In the rows, zero is written as 128.
Each path is a new rotation, seen through one point. The rows after it are directions, each followed by how far the rotation turns it, in degrees a step (0 if it stays put).
Each turn is a multiple of 5 degrees from 10 to 175, or 0.
Each row of a path follows its step; steps can be skipped.
path 1
step 0: [130 134 130 127 130 127 127 131 131 123 125 129 140 123 129 131 141 131
 134 132 122 120 126 125 131 124 124 123 124 127 134 120 129 124 130 131
 140 125 123 129 125 132 129 141]
step 1: [138 122 127 130 131 134 121 127 132 131 121 130 129 130 121 127 129 126
 129 131 138 135 127 132 136 137 121 128 134 121 119 128 128 117 124 131
 126 130 126 123 129 125 139 128]
step 4: [126 117 128 121 120 126 125 121 129 132 136 126 121 126 132 128 126 129
 137 120 130 122 128 130 118 134 123 126 129 125 128 121 135 127 116 125
 128 122 130 128 121 130 128 128]
step 5: [128 132 127 131 121 135 128 126 122 127 134 120 132 124 129 126 130 124
 124 122 127 132 136 130 138 135 135 121 125 129 126 120 120 131 137 131
 130 125 142 131 129 131 121 130]
step 7: [121 128 122 123 130 126 127 121 134 122 115 127 127 131 131 120 123 130
 121 137 132 129 128 122 124 125 127 134 128 126 128 112 128 120 132 128
 130 125 125 128 124 126 135 124]
step 8: [136 125 129 130 133 121 138 125 121 132 131 127 124 141 124 138 120 125
 132 123 129 128 125 131 133 132 126 130 123 134 128 127 121 124 136 122
 132 132 127 125 136 125 132 122]
step 11: [133 125 127 122 119 121 118 132 124 122 128 123 130 133 124 125 134 128
 132 126 127 132 120 133 131 124 136 124 129 133 132 130 130 128 133 114
 130 120 128 129 123 135 125 137]
step 12: [131 130 129 124 129 138 126 139 133 123 126 133 128 127 128 126 123 127
 124 130 126 122 130 136 139 130 126 135 128 132 123 131 131 125 131 136
 135 139 132 126 113 128 129 129]
step 13: [122 130 129 127 137 122 134 129 127 134 121 137 129 130 129 120 121 137
 124 130 130 130 127 127 121 131 122 123 129 125 117 135 128 121 132 128
 123 123 127 117 134 129 120 131]
step 14: [126 118 128 131 140 133 131 131 126 131 126 122 129 126 128 127 134 136
 128 127 128 131 121 126 132 116 130 128 123 135 133 117 128 139 125 123
 127 132 125 123 132 127 129 119]
step 16: [126 128 132 136 116 128 122 129 130 121 135 132 130 119 121 124 130 127
 136 125 132 130 132 129 121 123 124 123 123 126 128 129 126 128 132 136
 128 115 135 124 130 117 129 126]
[124 131 127 128 129 129 126 130 130 129 126 129 127 130 127 130 130 130
 127 127 131 126 127 123 126 128 130 127 128 126 129 128 127 132 128 126
 128 128 127 128 128 128 128 127]
100
[129 129 128 129 127 129 126 129 127 128 129 128 123 130 127 127 128 130
 126 125 127 128 130 131 131 127 127 129 128 127 130 127 125 129 128 125
 129 130 127 130 131 130 127 129]
115
[128 125 130 128 130 129 128 127 128 127 130 128 126 131 129 132 127 128
 126 130 128 125 126 128 129 130 129 128 129 127 126 132 128 127 126 127
 129 128 130 127 131 127 129 130]
160
path 2
step 0: [125 129 129 110 132 127 128 129 128 122 132 130 126 124 127 137 121 132
 136 132 132 133 130 136 133 126 126 132 116 126 127 125 131 133 126 133
 123 126 124 126 131 136 136 133]
step 1: [124 126 128 121 127 132 127 131 137 135 139 121 126 132 125 132 134 122
 127 136 122 127 141 137 133 126 121 130 130 126 130 129 124 121 125 134
 120 131 129 124 129 138 128 127]
step 2: [122 125 131 124 129 124 119 134 120 131 132 119 123 132 134 122 129 133
 127 131 116 130 134 127 127 138 123 128 130 138 132 138 132 128 133 127
 124 124 130 127 122 133 135 132]
step 3: [142 126 130 114 132 132 120 130 121 120 124 126 129 125 128 126 115 122
 132 135 125 134 132 128 125 130 124 130 129 129 132 133 127 133 124 127
 131 124 125 127 130 137 136 127]
step 4: [124 129 126 115 131 133 125 124 130 141 131 125 130 123 124 131 135 117
 122 130 124 135 132 129 121 127 127 132 128 123 125 134 125 135 124 127
 125 128 121 124 136 134 130 120]
step 5: [120 131 127 126 131 124 126 134 124 136 134 122 129 120 123 123 135 127
 126 135 127 126 122 129 130 129 133 130 134 138 131 127 133 129 136 131
 121 124 117 121 125 134 142 127]
step 11: [130 125 136 123 129 124 128 130 125 130 124 124 132 134 131 121 130 125
 134 129 133 126 126 128 130 128 140 139 128 133 126 143 117 132 123 130
 125 130 130 128 137 125 139 129]
step 12: [131 132 131 118 127 128 136 126 126 139 133 129 131 129 128 125 130 132
 138 139 130 127 127 135 122 121 134 130 134 124 125 134 123 129 126 114
 134 124 124 126 121 128 131 131]
step 13: [121 128 128 129 123 125 134 130 129 131 127 121 116 126 118 123 131 136
 131 137 130 131 124 126 121 131 135 127 122 122 132 128 126 126 122 126
 132 122 129 116 132 141 129 127]
step 15: [134 127 127 118 138 126 124 129 128 131 132 136 125 132 123 131 134 132
 134 135 127 128 127 133 120 134 130 135 125 131 124 136 122 117 132 122
 133 125 127 132 130 122 126 140]
step 16: [131 120 121 130 127 127 129 134 129 128 138 129 128 133 119 118 133 132
 133 134 136 136 137 127 120 122 130 134 123 124 129 133 132 127 128 131
 135 117 129 124 134 131 129 128]
[130 129 128 128 125 125 127 127 127 130 129 130 131 126 129 129 130 128
 128 128 129 130 125 128 127 126 130 126 130 128 130 128 129 130 125 130
 128 131 129 127 129 127 131 127]
55
[130 126 128 129 127 127 128 130 129 124 126 125 128 130 126 127 126 129
 130 129 130 130 127 128 128 127 128 129 125 129 128 127 129 129 128 131
 125 127 126 126 129 127 131 127]
135
[126 130 128 130 127 132 129 128 129 127 130 130 125 127 127 127 127 128
 127 130 127 129 128 134 127 126 130 127 129 128 128 129 129 132 129 129
 126 127 128 128 129 127 128 128]
90
[127 130 127 129 129 127 127 129 131 127 131 125 129 129 127 130 128 130
 125 129 127 126 125 128 129 130 128 126 129 129 130 126 126 126 129 129
 126 129 130 128 129 129 129 130]
85
[129 125 128 129 131 129 130 126 124 128 129 128 128 131 129 130 129 128
 127 129 126 129 123 128 128 125 128 130 128 129 128 128 128 129 128 131
 127 127 129 128 126 131 125 128]
0
path 3
step 0: [130 125 129 137 128 118 127 131 124 140 127 123 131 128 130 136 128 123
 127 129 119 130 135 130 121 132 130 126 141 144 133 116 124 124 122 125
 129 124 126 123 135 119 131 116]
step 3: [124 136 117 135 124 133 114 144 133 135 134 131 127 130 137 130 125 128
 132 131 116 128 129 132 122 134 122 132 140 129 129 135 132 139 128 124
 126 128 135 128 126 127 124 127]
step 4: [130 129 123 132 126 116 133 128 142 127 128 134 125 122 135 133 134 129
 130 124 113 127 127 124 121 120 128 124 137 138 119 124 131 134 125 125
 124 131 135 123 131 126 131 115]
step 5: [119 116 125 133 129 126 127 127 132 138 132 124 130 126 137 138 132 122
 125 127 130 130 128 126 110 136 124 139 133 131 126 127 126 131 128 135
 123 128 127 122 123 112 126 120]
step 7: [126 134 118 134 125 119 124 136 125 125 133 126 123 127 134 123 134 119
 127 129 128 120 128 140 120 146 130 123 133 136 123 136 126 130 124 126
 119 126 131 129 136 118 130 131]
step 10: [117 120 119 122 138 118 123 131 132 131 140 134 123 131 132 138 137 126
 133 133 125 132 126 118 127 133 120 130 133 127 123 125 129 136 127 120
 124 119 121 132 129 119 125 123]
step 11: [119 132 112 140 124 121 122 132 121 125 124 131 120 123 132 132 135 122
 123 128 124 123 134 126 127 132 123 127 125 137 134 117 122 129 124 117
 128 127 130 119 124 117 132 124]
step 13: [128 127 123 131 124 135 123 124 124 128 134 133 123 132 133 133 132 131
 127 127 124 117 136 120 124 127 128 116 142 141 126 135 128 128 114 134
 121 130 123 121 132 121 129 119]
step 14: [124 120 126 138 132 131 122 141 128 129 126 122 136 122 135 140 127 130
 139 134 119 132 125 125 126 137 123 126 138 131 127 130 128 128 116 125
 121 115 126 131 131 123 127 124]
step 15: [132 137 112 125 131 124 121 122 131 130 131 126 131 123 133 142 143 122
 137 130 117 128 134 126 127 128 129 126 138 135 132 124 130 133 132 122
 133 123 131 126 132 120 127 126]
step 16: [117 129 127 142 122 116 120 134 135 133 131 131 126 128 131 140 131 132
 121 130 131 132 134 138 119 128 134 130 138 136 123 123 120 135 125 120
 131 128 127 128 127 120 123 127]
[128 127 130 126 131 125 128 128 126 127 128 128 132 127 126 128 126 127
 127 126 126 129 129 125 126 126 127 128 130 127 129 129 129 128 127 130
 125 126 127 126 127 128 128 128]
80
[131 127 126 129 128 129 126 127 129 129 126 127 131 128 130 132 125 131
 127 127 127 128 131 128 130 127 131 128 131 129 129 127 128 128 127 128
 129 129 128 130 128 129 126 128]
25
[129 125 126 128 129 127 129 128 127 130 127 128 126 128 131 126 126 129
 126 126 128 126 128 127 127 128 127 129 123 129 128 126 129 129 127 130
 127 130 127 127 126 128 126 124]
55
[127 125 126 125 129 130 126 126 128 130 132 127 130 128 128 128 129 129
 130 129 126 124 126 127 130 126 126 129 128 128 126 129 129 129 131 126
 129 128 127 128 126 131 128 129]
160
[127 129 127 126 129 129 131 128 125 131 130 128 125 131 127 129 126 125
 128 130 130 128 130 127 128 129 129 129 132 129 130 127 128 129 129 129
 129 130 127 127 127 128 125 127]
140
path 4
step 1: [125 126 136 123 128 133 129 124 126 130 124 135 124 131 135 136 126 120
 127 121 133 119 127 133 124 136 132 139 131 125 129 124 126 127 123 130
 124 137 138 122 129 123 136 128]
step 2: [121 123 123 130 129 131 137 123 131 130 120 133 133 128 121 129 119 122
 132 131 125 133 130 126 130 131 128 138 128 120 140 126 126 137 138 127
 130 138 127 121 126 127 128 130]
step 3: [128 123 137 128 123 127 128 124 117 137 122 141 138 131 120 124 125 129
 130 127 129 124 127 128 133 135 128 125 130 123 126 119 138 135 125 124
 127 128 130 132 133 133 129 133]
step 4: [124 118 130 128 121 135 134 132 128 131 119 130 131 133 132 134 132 122
 127 126 138 127 120 131 118 137 124 129 125 122 129 125 126 123 127 126
 126 128 126 125 123 119 133 139]
step 6: [124 128 137 130 122 133 127 135 117 135 131 136 127 124 126 132 125 129
 119 128 133 119 132 129 141 130 129 129 133 121 129 129 130 129 122 116
 127 129 133 129 127 123 125 135]
step 7: [117 123 124 131 128 134 130 125 135 125 126 133 134 125 127 135 128 130
 122 119 138 128 123 135 135 133 130 129 115 121 126 131 127 125 129 127
 135 131 127 119 126 122 131 133]
step 9: [125 127 133 121 124 130 129 126 129 137 133 124 130 134 131 129 122 116
 121 124 130 122 134 124 137 138 127 129 127 119 133 129 122 127 127 122
 125 126 131 126 129 132 122 142]
step 10: [124 125 113 132 132 137 124 127 133 129 125 134 138 127 130 128 119 130
 133 122 134 121 127 132 128 129 125 126 121 119 128 124 129 133 128 127
 125 126 131 122 123 138 133 137]
step 12: [119 128 135 127 125 127 122 121 135 132 129 128 123 125 131 140 131 123
 130 126 134 118 137 127 129 137 125 128 128 126 133 121 128 127 136 121
 130 120 126 120 129 129 133 137]
step 14: [134 130 138 129 131 131 131 118 122 134 127 123 134 132 129 129 124 125
 121 123 133 123 126 129 140 131 126 132 129 126 123 118 129 138 134 126
 134 133 129 125 126 117 131 129]
step 16: [132 126 131 129 135 137 135 123 125 125 122 136 133 132 121 133 128 130
 133 130 126 129 125 117 131 129 118 134 122 119 133 130 124 137 126 124
 119 131 128 127 133 126 128 138]
[126 128 131 127 124 128 126 125 129 130 128 128 127 129 126 127 129 129
 127 129 127 130 125 125 126 129 128 126 125 128 127 129 129 126 130 128
 126 128 125 127 129 129 129 129]
80
[127 131 132 128 130 126 129 126 125 131 129 126 128 129 129 129 128 128
 125 126 129 126 130 130 128 129 126 128 129 129 129 128 129 125 126 129
 126 130 127 131 127 127 127 130]
135
[129 127 128 130 125 128 129 130 128 127 127 127 129 128 129 129 129 128
 130 127 128 128 127 127 126 127 124 127 130 126 129 124 129 128 126 128
 127 126 126 130 126 132 126 130]
55
[128 127 131 129 126 126 131 132 127 126 126 130 128 129 125 127 124 128
 127 128 131 129 128 130 127 126 127 129 126 130 129 129 128 127 128 127
 127 128 128 127 131 127 128 128]
25
[125 130 129 129 127 127 128 127 129 127 127 127 128 127 128 128 128 124
 129 130 129 130 130 127 130 129 130 132 130 129 129 128 127 128 131 126
 125 127 126 131 127 129 128 127]
110
